In the rows, 128 means zero.
One turn sends every row of this set to another row. A few are shown first. Where does it send the rows asked after them?
kaso: [116 151 119 162 112  96 144 126 144 109  94 130 106 121  73 155 121 152
 141 127 109 164 115]
Pulo: [121 128 112 150 108 104 140 129 130 106 149  90 124 126  70 160 110 169
 132 108 124 146 153]
gumi: [149 144 128 130 102 109 141 167 156  74 108 153  95  94  89 138 124 150
 123 141  94 146 126]
Loni: [118 153 116 123 126 116 106 152 164 117 119 100 138  89 119 125 108 155
 126  87 130 160 115]
vuv: [135 134 104 108 112 116 140 163 154 127 161 123 127  81  95 151 104 150
 115 118 113 166 126]
Suri: [141  87  96 137 109 121 142 156 133 115  95 127  98 104 113 119 134 137
 158  87 133 130 103]
Rosam: [149 128 125 112  91 109 157 137 137 120 130 132 124 123  88 109 111 152
 163 138 140 128 106]
duv: [112 148  99 148 131  76 140 142 147 108 154 103 122 133 113 142 102 132
 136 127 112 124 136]
zedu: [125  94 106 148 114 113 170 124 122 120 116 113  87 119  93 122 118 136
 140  95 100 115 129]
didor: [139 134 101 134 105 102 103 177 148  81 118 107 141 112 110 145 132 157
 155  96 150 143 126]
Fize: [118 144 119 153 123  90 139 144 144  68 100 149  98 114 121 147 101 121
 140 122 110 148 131]
lef: [111 161  98 147 121  79 137 135 144 109 149 107 121 135 109 139  95 133
 138 125 107 126 138]
gumib: [162 135 137 118 136  93 138 116 160 117 126 129 111 104 110 108 108 113
 166  95 129 142 119]
Rek: [163 119 132 152 135 103 115 140 167  97 143  85 103 115  86 133 112 159
 113  99 122 139 158]
sidur: [154 121 130 123 106 100 143 123 176 147 117 106 114 134  91 120  93 120
 147 110 118 145 106]
melom: [149 110 139 118 117  96 138 135 166  87 113  99 122 121 109 131 102 103
 161  72 111 129 134]
tofit: [122 124 111 153 116  97 144 137 131 108 149  87 131 122  71 160 120 171
 133 109 127 144 145]
Pageb: [101 132 129 148 116 121 128 149 153  67  76 120 115 106 108 145 111 153
 129 101 117 155 120]
Simud: [137 138 111 152 101  96 129 168 165  82  83 131 104 131  86 150 138 148
 147 136 115 142 112]
tas: [155 114 121 156 131 104 130 148 177  87 103 137  74 116 101 157 104 125
 127 125 116 160 131]
mov: [134 120 113 147 101  92 162 135 121 118 113 121 100 115  98 107 121 122
 137  92  76 113 123]
vob: [157 114  94 132 139 105 120 173 179 106 144 109 105 118 112 145 126 151
 136 130 150 132 126]
guvip: [132 107 107 118 101 123 154 151 136 131 109 134 100  89 118 103 111 128
 128  93  95 132 103]
tevi: [139 132 102 135 106  90 109 185 144  87 127 108 148 108 110 143 135 154
 150 101 146 144 120]
Mut: [131 138 122 134 130 122 135 139 173 111  95 135  94  89  83 158 119 141
 126 109 107 181 116]
biki: [154 145 117 131 105  73 130 170 142  91 164 122 127  98 106 137 106 128
 119 116  94 139 149]
beg: [136 133 121  98 119 115 157 128 173 122 118 105 122 122  77 126 130 139
 169 112 118 118 106]
pip: [139 142 104 101 104 124 132 161 155 124 154 129 122  83  99 148 100 151
 120 117 117 163 124]
Vovu: [143 108  99 128  90 103 162 149 121 122 120 140  98  96 102 127 116 114
 144  92  83 134 119]
Salop: [134 121 146 155 110 121 141 141 147  80 101 124  96 106  81 136 105 168
 104 124 107 156 138]
sefev: [111 149 117 128 129 105 113 156 160 118 126  98 146  91 122 126 108 151
 120  92 125 158 114]
Rafo: [158 115 133 152 141 100 117 147 167  99 144  86 110 106  93 129 117 162
 109 100 125 143 152]
fozor: [157 119  95 135 133 107 116 167 180 100 140 107  99 127 107 146 124 152
 143 129 148 125 130]
gada: [155  91 112 148 120 113 141 149 145 112  98 115  86 113 107  98 138 142
 141  94 118 109 115]
nek: [150 105 150 135  90  97 139 130 127  92 119 117 133 116 111 113  80 129
 148  86 133 148 131]
nuse: [155 153 113 126  97  79 126 166 140  90 157 129 123  99 111 139  99 126
 126 114  94 141 148]
Mukal: [148 109 147 102 106 122 154 136 133  73 130 123 128  93  92 120 114 147
 157  93 131 126 136]
Doz: [151  96 132 106  72 121 157 155 151  93 125 108 125 131  81 130 102 143
 146 118 116 116 126]
Podul: [145 110 113 131  95 112 135 156 131 125  91 126 115  90 107 103 137 136
 143  74 107 142 101]
talel: [159  87 115 155 112 109 153 135 127 116 110 111  86 113  80 120 139 140
 145  84 108 125 131]

mov turns into gada
didor turns into nuse
tas turns into Mut
Now find these:
sefev turns into duv
sidur turns into beg

